z_675: [-15 -66 -36  -2  45 -29  -9  33  33 -47  -5 -11  39   8  41 -11   3 -47
  32  34 -33 -20  35]
z_774: [-52 -28 -12 -14  -4  -6 -73  46   4 -37  -2 -21  -8  28 -10  -4 -27  -2
 -16 -26  53 -36 -22]
z_379: [-17 -24 -17  23  56 -25 -16  31 -14  12 -16 -30  24  20  56  13  54 -10
  45   5 -37 -35  10]
z_23: [ -2 -36 -18   7  22 -33   9  16 -27 -27  17  -5   3   8 -11  41   3 -47
  56  10 -26 -33  16]
z_509: [-34  -9 -16 -11 -19 -14 -81  10  -8 -45  -6 -41 -20  36   9   7 -27  11
  -1 -31  33 -31 -14]
z_743: [-22 -44 -38  -6 -14 -32 -59  21 -21  -6  31 -52  -1  21   4  22 -18 -21
 -20 -57   9 -51 -23]
z_845: [  6  -9 -19   7  25 -29 -34  24 -19   0  -7 -32  20  36  28  11  52 -28
  37  10 -32 -27   1]
z_118: [ -9 -16 -13 -19  18  59  16 -26  42 -31  13  15  -6  26  23 -65   5   0
  -1  56 -38 -13 -12]
z_997: [-18 -45 -24   5  39 -37 -23  27  15 -41  17 -14  36   7  58 -17  10 -46
  20  30 -26 -22  43]
z_619: [-21 -46 -28  19  50 -52 -21  20   6 -45  -5 -17  33 -17  50  -6  13 -50
  36  28 -10 -23  23]
z_745: [-28  -2 -47   2  -2   0 -10 -12 -29 -27 -23  -6  32 -41  18 -52   1  15
   8  20  -6  38  27]
find: [  8  41 -11   3 -47] : z_675
find: [ -9 -16 -11 -19] : z_509
find: [ 34 -33 -20] : z_675
find: [-27  17  -5   3   8] : z_23
find: [-11  41   3 -47  56  10 -26] : z_23
find: [-13 -12] : z_118
find: [  8 -11  41   3] : z_23

z_395: [ 75 -14 -11  47  84   7  55  38   4  45  -2 -10]
z_199: [ 84   7  54  38   4 -12 -56 -37  21 -32 -27  -2]
z_672: [ 31 -15  25   3  25  31  18  35  24   2  13  13]
find: [-12 -56 -37  21 -32] : z_199
find: [84  7 55 38  4] : z_395

z_956: [-65  22 -11  45  -9]
z_553: [-30  12  12  14  29]
z_477: [12 12 15 29 37]
z_768: [ 15  11 -41 -21   0]
z_932: [ 25 -41  26   6  41]
z_274: [-17 -14  13  -6  11]
z_738: [ -4  -4 -17  -6   5]
find: [ 25 -41] : z_932
find: [12 12 14 29] : z_553

z_650: [-14 -25 -17 -17]
z_760: [ -1 -41  52  33]
z_851: [ 22 -15  20  38]
z_607: [ 15 -17 -25 -17]
z_867: [12 20 12 46]
z_454: [18  9  4  7]
find: [ 15 -17 -25] : z_607
find: [ 15 -17 -25 -17] : z_607
find: [-25 -17 -17] : z_650
find: [ 22 -15  20] : z_851
find: [-17 -17] : z_650
find: [-15  20] : z_851

z_442: [-56  38   1 -34  -9 -52 -44 -56 -43 -34  55]
z_47: [ 38   1 -34 -34 -56 -52  -9 -43 -56 -44 -13]
z_622: [ 38   1 -52 -56 -34   1 -43 -34 -44  -9  39]
find: [ 38   1 -34 -34 -56 -52  -9 -43 -56 -44] : z_47
find: [  1 -34  -9 -52 -44 -56 -43 -34] : z_442
find: [  1 -34 -34 -56 -52] : z_47
find: [-34  -9 -52 -44 -56 -43] : z_442

z_955: [ 33  16   7 -13 -16 -46  13  44  -5 -23]
z_86: [ -5 -17  13 -13 -16 -46   6  26   3   9]
z_187: [ 11 -12  13 -12  10 -38 -16 -12 -21 -60]
z_540: [ 33  16   7 -13 -16 -46   9  44  -5 -23]
z_145: [ -5 -17  13 -12  10 -38 -16 -12  11 -40]
z_519: [-20  13  -1   7 -11  67 -22  -5   4  37]
find: [ 13 -13] : z_86
find: [ 33  16   7 -13 -16 -46  13  44  -5 -23] : z_955
find: [ 33  16   7 -13 -16 -46   9  44  -5 -23] : z_540
find: [ 6 26] : z_86
find: [-17  13 -13 -16 -46   6  26   3   9] : z_86
find: [ -5 -17  13 -12  10 -38 -16 -12  11 -40] : z_145

